Each path is a new rotation, seen through one point. The rows after it are directions, each followed by how far the rotation turns it, in degrees a step (0 if it stays put).
Each turn is a multiple of 5 degrees from 10 to 175, or 0.
Each row of a path follows its step; steps can be skipped.
Rotation 1:
step 0:  111   90 -147  137  249  129 -119  -86  391 -202  183  129  -14   23  248  -45 -102  -84  -24  -45  220 -148  -11  -99  -82  -47  -42 -361  276  152    1
step 1:  101  -83 -101  -26  126  370 -165    8  148  -81   37 -169 -153  115  -25  156 -226  -89 -219 -318  203   39  -49 -390  -18  -83   -9 -232  -38   61   47
step 2:  300 -107 -161  219  -19  167  -83   38  138  125 -130  -62  147   73 -208    0 -293 -138 -498 -174   11   72 -183   63   65  -41  -40   15   16  108  151
step 4:   25  -81  -96  322 -250   -8   87  182  -12  -84 -254 -209  212 -105   26   10  103   88   67 -162  -95  213   19 -289  133  -99 -186 -218  213  155 -210
step 5:   76 -151  -68  427   11  -63   32  145  228  -39  -31  -18  201 -111  -64 -171  -49    9  215 -232 -144 -286 -103  -31 -161  -35 -192 -277  209 -110  -94
step 6: -148  -76  -18   44  338   28  -89  142  238  -82   78 -281   14 -237 -113  117 -189 -121  161 -357   22 -184  -11  -99 -113 -245  -16   45  190 -118 -172
step 7:   18 -114  -47   74  210   22 -101  -15  160  -90  107 -309  115 -420 -172   -2  -36 -154 -197 -143  114  -50  -82  103   71 -226   53  -49 -111  406  -92
step 8:  214  105  -13  247   43   84 -216   33  339  -88  231 -245  -36  -77   93 -214    6  -76 -248  144  357   -5  -14  114  -82   45  -73    2   93  199 -222
step 9:  160   66   53  155  103  393  -54  125   49 -175  -63 -244 -264   97  111  -87  180  -57 -166 -221  197  245  -68 -130  127   64 -171  -82  191   41 -189
Directions:
 -48  -29  -88   16    6  -11  104   98  -66  -86   50    1   44  -18  -45   29 -111  101   58   46    3  -91  -15   36   98   23  -63   20  -26  -17 -100 | 45
 -28   60    5  -19  -42  134  -23   73  -80  149  -32    3  -30  -38   -8   44  -30   -5   -6  -99   15 -142  -48   84   -4  -60   31   23   30  -32   48 | 85
  83 -100   53  -12   76 -117 -103   36  -38   51   65  -14  -30   49  -11  140  -84    3  -48    6   59  -19   -1   25  -22  -78   19  -40  -88   32  -19 | 65
 92 -47 -33  91 -14 -40  40 -43   9  19 -13  97  78 -37 -43 -82  31 -11 -56  28 -59 -70 -74 141   8  20  -8 -83 -59  79  84 | 135
  39   60  -54  100   11    8  -26   34   75   29    6   29   10   37   30  -33 -137   18   57   -8  -52   -1  -24 -148   78  -84   75   23   11   97   82 | 10
Rotation 2:
step 1:  -34 -123  -31  -20  146  205   -1  248  -37    3 -122  274  -44  238  127 -273  184  126 -242    4 -180  -80  123 -112  145   99   11  -87   -7 -207  513
step 2:   80 -277   87   97  100 -299  363  -44 -172  186  107   80   27  187  219   70   38  -91   83 -101  123  131  -65 -395   -4  137    1  314  246  -57   63
step 3: -233 -119  232 -302   31 -168  110 -316   97   -3    3 -189  -84    5  -81  -33  137  159   25 -101   31 -494  149  -22   90 -213 -140  121   63 -221  138
step 4:  154  162  197 -144  460   -9  -34  249  259  -33  -92   50  150  317   88  -67 -140  207 -272  133  130 -141  -46 -221  183   12  103  -37   29   10  127
step 5:  -42  -56  -88  145  273 -141   87   -4  -51  -87 -243  400 -357 -148   74   79   58    5    5 -178 -101  -78  -25 -287   49  293 -166  235  140 -123  174
step 6: -159   -3  114 -124  -53 -348  153  177 -254   94  200   13   56  214  150   -9  196   27   40 -180   64 -157  208 -145 -102 -195 -116 -225  117 -314  308
step 7:  114  181  330 -200  191 -330  -28 -209  145 -109   70  -27   42  305   99  -91 -112 -126   84  134  103 -236 -228 -172   61   -2  -48  302  162  -82 -195
step 8: -215  162   81   22  365    6 -192    7  224 -232 -123  154 -294  106 -132   49  243    6 -157  -94  -77 -233  318  -81  208  -25 -111   48  -79  117  236
step 9:   39   -1 -114  -59  236 -245   21  346 -144  -58  189  260 -220  109  127  -55  127  103 -111  144  277  214  -21 -330 -161  104  107 -130  217 -153  131
Directions:
  -1   41   17   80   15  -26   -5 -158   32  -15  -96   80   38  -58   38   70   -3  -25   58  -87   54  105  -13  -34   82  -33  -24  120   -3   27  -39 | 140
 -40  -16   32   18   68  -59   26   85   44  123   38    9   18  106   14   64  -94    1  -35  -47   66  106   28   -7  -20    7   81  -48   62   44 -129 | 155
 -75  -18   71   51  -54  -79   10   44 -110   23  -61  -68  -25   12  -70   -8   27   64  109   38   23  100  -70   28   54   74  -41  -29   90   23   94 | 95
 -19  -64  -55   74   36 -136   16  -50   34   36   60   76   46  -84 -195  -41  -11    7  -39    8  -22  -25   40  -10  -29  -75  -41  -45    7   48   31 | 130
 -62   30   14   26  -73   74    5  -14   59  -50  -11   46    9   41    3 -103   80   89  -12 -179   60  -17   44   68   -7  -52   25  -97   79    9   24 | 145
 -97  -41  -78  -16   -1  -92   28  110   57  -13 -113   81   35  -63  126  -19   30  -35   -8   17  -59   23 -101   58  -64  -51   51    3  -15    8   42 | 85
  52   77  -14  -47  -13  -35   76   84   12   83  -47    5   62  -87   13   29  -61   74   61 -106   10 -134  -27  -48   53   73  -90  -49  -39   33  -25 | 35
Rotation 3:
step 1:   21  -84  273   60  -14  116  132 -167   -5   71  197    7  374   98    0   45  100   34  -84 -262   62  -65  -95 -115  117  427  -22  226  245 -146   52
step 2:  -10 -196  207 -270  187 -138   21   37  -28   16 -122   74   50  -54  372 -163 -346  -78   21  166    9   72  -81 -218  161   30  170 -237  -43  -38 -238
step 3:  -39   41   -1  245  121  132 -101  -48 -188 -152 -160  369 -210  -62 -263  219 -394  -54    3  143  -52 -193   36  218  -71  -83   -2  -70  -20   32   31
step 4:  264 -270   43   76 -175  -31 -110  -65   94  -20  183   26    9   13 -457    8  270 -196   32  160   97   49  109  -95   79   16   47  357    5 -179  -55
step 5:   30   41 -173 -336  -25  -38 -101  317 -141  -24  108   26  -47  -13   59  -37  -55   80  -61 -234  -18  338 -317 -405   48  -75   87  129 -104   87   -6
step 6: -429   64   80  132  196   40   -5   31 -175   79    6  377   72   82  183  -60  -21  -65 -155 -181    0  117   -7  325 -141  177 -174  172   75  105  -21
step 7:  -71   49  239  106   65 -186   -7   19  272   49 -185    9  -53  257  -72 -144  103   36  139  419  255  159  154   25   62    1  185  -44  247 -152 -163
step 8:  223  134   70   97  -48   43  123   26  -32   13  -82   35 -132   82 -247  286  -76  188  -88 -178  -97   69 -321 -150 -161 -180  300 -291  -94 -219   25
step 9:  -57 -409  -10  125 -190  190   14  131 -137  226  394  100  174  -32   54   30   48 -230 -163  -46 -267   -6    5  103  -51  120  -73  -71   70 -206   93
Directions:
 -42   70   63   28   50  -10  -13   45  -78    8   16  -68  -95   42  -56 -107   69   -5  -41    2  -60   46  -19    3  -35 -104  -14  142   -4   94  -86 | 45
  34   54  -45   46   63    5   98   85  -34  -36   87  -55   21   36  -85    6   72 -131  -76  -41   39  -12  -21 -111   65   25  -43  -67  -43  -50   59 | 90
  92  -38   10  -99   -9   -6   77  -89  -11   26  -14  -61  -52   44   18   30   35   76   -1  -25  140   38 -106  -36   62  -13   10   -2  -67  -18 -140 | 120
  18    3   43   73   23   79   58 -101  -43   32   94  -63    9   22   46   -4  -95  -42  -11   22  -69  -70   -7  -12   41  -71  156  -53  101  -21  -49 | 55
 -29   18   20   -1  153   56   21   15   19   18 -110   73   76  -28  139  -36   73    9  -75   -1   66  -49  -14  -52   69   20   18   30   72   90    6 | 80
  20   25   77  -24   34   32  -35  -99  -52   62   12    7   82  -23    3   94  131 -150   43   19  -40    5  -54  116  -38   58  -40   38  -17  -42  -31 | 140
 -29    9  133  -57  -57  -24  -12    1   27  -75   43   -8  101  -43   34   19    7   -1  -46   45   52   61   53    1   81 -190  -64    8   17  -67   37 | 135
